Latiz: [131 132 131 145 131 145 145]
kebe: [133 150 158 158 130 118 173]
til: [124 135 156 183 164 159 173]
surig: [126 108 160 120 109 164 136]
Kere: [125 133 121 160 137 199  99]
Dabif: [175 200 105 178 125 120 170]
runi: [131 130 140  91 146 129 139]
Digi: [133 150 158 178 130 118 173]
gipa: [124 135 156 183 164  89 173]
tail: [132 131 145 131] => [145 145]
places Latiz: [131] => 1 3 5

gili: [132 175 106 124 116 129  86 119 120 103]
Lopar: [114 151  61 173  94 140 167  97 197 170]
zize: [151 173 167  57 117 129  86 119 146  82]
Bugip: [151 173 167  57 117 129  86 119 158 130]
gabes: [175 106 115 132  51 124  78  87 142 195]
size: [151 173] => 2
then: [132 175 106 124 116 129  86] => [119]
asked: [151 173 167  57 117 129  86 119 158 130] => Bugip
asked: [132 175 106 124 116 129  86 119 120 103] => gili
tail: [124 116] => [129  86 119 120 103]
tail: [119 120] => [103]
size: [151 173 167  57 117 129  86 119 158 130] => 10

mopug: [148 108 117 113 102 134 120 131  99 143 148 150 138 144 110 121  57 164
 141 142 114 116 169 109 134  54 128 141  53  63 121 105 148 144 122 143
 163 124 137 154 108 140 114 127  97 120]
dizem: [136 116 175 122 135 105 141 133 126 152 136 114 120 114 135 125 136 141
 110 168 110 156 132 120 106 192 122 153 134  89 122 151 151 100 103 106
 116 126 107 128 128 131 145 145 158 127]
Moko: [128 142 175 115 114 121 137 117 135 143 102 123 150 114 101 132  99 129
 138 166 110 113  97 162 117 154 118 134 117 136 131 111 115 139 129 123
 115 129 164 112 133 207 108 123 162 128]
foli: [136 116 175 122 135 105 141 133 126 152 136 114 120 114 135 125 136 141
 110 168 110 156 132 120 156 192 122 134 134  89 122 151 151 100 103 106
 104 126 107 128 128 131 145 145 158 133]
size: [136 116 175 122 135 105 141 133 126 152 136 114 120 114 135 125 136 141
 110 168 110 156 132 120 106 192 122 153 134  89 122 151 151 100 103 106
 116 126 107 128 128] => 41
places foli: [152] => 10
asked: [136 116 175 122 135 105 141 133 126 152 136 114 120 114 135 125 136 141
 110 168 110 156 132 120 106 192 122 153 134  89 122 151 151 100 103 106
 116 126 107 128 128 131 145 145 158 127] => dizem
tail: [141 142 114 116 169] => [109 134  54 128 141  53  63 121 105 148 144 122 143 163 124 137 154 108
 140 114 127  97 120]

zudeg: [128 137 148 147 128]
dosib: [137 128 198 148 153]
safa: [137 128 198 129 158]
size: [137 128 198 129 158] => 5
size: [137 128 198 129] => 4
asked: [137 128 198 148 153] => dosib
after: [147] => [128]
asked: [137 128 198 129 158] => safa
places zudeg: [147] => 4
size: [128 137 148 147 128] => 5

